Rows swapped in pairs by one turn or mirror: which row each one swaps with:
K311: [ 1.78  0.54 -2.00  3.81 -1.70 -3.54  0.64 -3.06 -0.54 -0.94  3.78  0.58
  1.02  1.34 -1.12 -0.83  0.25  0.74 -1.73  1.76 -0.61  0.10 -0.06]
K494: [ 4.53 -2.60 -0.34  3.73 -0.97 -0.83  0.35 -1.65  0.66 -3.10 -1.73 -1.96
  0.81 -1.65  1.63 -0.57 -1.44 -0.48  0.90  2.58 -1.62 -1.08  0.58]
K437: [ 4.77 -1.02  1.32  3.88 -1.23 -0.49  0.91 -1.71 -0.23 -2.21 -1.78 -0.43
 -0.67 -1.37  2.86 -0.75 -0.69 -1.10 -0.85  3.15 -0.62 -0.13  0.37]
K411: [ 1.52  0.47 -1.79  3.33 -2.57 -2.70  0.09 -3.42 -0.74 -0.38  3.37  0.72
  1.36  1.20 -0.51  0.64  1.04  2.42 -2.01  1.95 -1.33 -0.44  1.47]
K140: [ 2.00 -1.72 -2.96  3.13 -1.95 -1.04 -0.94 -2.10  0.83 -1.08  1.94 -1.92
  1.84  0.71 -0.39  1.09  0.04  2.72 -0.29  2.03 -1.93 -2.08  1.53]
K309: [ 1.20  0.23 -2.03  3.17 -2.05 -2.74  0.38 -3.15 -0.84 -0.34  3.20  0.58
  1.53  1.48 -0.42  0.39  0.65  2.56 -2.28  1.82 -1.42 -0.40  1.45]
K129: [ 4.65 -0.69  1.13  3.56 -1.71 -1.16  0.86 -2.41 -0.47 -2.97 -1.75  0.33
 -0.79 -1.19  2.87 -1.07 -0.31 -0.98 -1.88  3.66 -1.24  0.21  1.32]
K562: [ 3.99 -0.19  0.27  4.41 -0.89 -3.36  1.56 -2.71 -0.73 -2.68  0.63  0.44
  0.20 -0.81  0.61 -2.23 -1.02 -2.06 -0.70  2.21 -0.29  1.01 -0.94]
K986: [ 1.78  0.29 -1.84  2.96 -2.78 -1.40 -0.40 -2.86 -0.26 -0.54  2.33  0.50
  0.34  1.55  0.59  0.77  1.43  2.73 -3.22  3.09 -1.67 -0.95  2.56]
K334: [ 1.62 -0.03 -1.89  3.27 -2.36 -0.93 -0.56 -2.12 -0.03  0.21  2.74 -0.28
  0.62  1.65  0.46  1.18  1.21  2.85 -2.37  2.35 -1.10 -1.32  1.50]
K176: [ 2.27 -1.50 -3.17  3.21 -1.44 -1.13 -0.93 -1.36  1.14 -0.87  1.13 -1.99
  1.91 -0.09 -0.01  1.09 -0.29  2.88  0.42  2.31 -1.77 -1.89  2.00]
K633: [ 4.66 -0.53  1.30  3.83 -1.34 -2.44  1.56 -2.99 -0.97 -2.84 -1.08  0.68
  0.13 -1.79  2.00 -1.35 -0.91 -1.52 -0.45  2.71 -0.94  0.81  0.33]
K482: [ 4.37 -0.80  1.23  3.75 -1.03 -2.42  1.77 -2.65 -1.09 -2.85 -1.25  0.38
  0.31 -1.66  1.98 -1.65 -1.16 -1.46 -0.72  2.47 -0.98  0.72  0.27]
K271: [ 4.23 -2.32 -1.12  3.48 -0.68 -0.88 -0.02 -1.13  0.97 -2.51 -1.60 -2.07
  1.17 -1.90  1.47 -0.13 -1.43  0.35  1.31  2.80 -1.45 -1.13  1.18]

K311 is swapped with K562
K494 is swapped with K140
K482 is swapped with K309

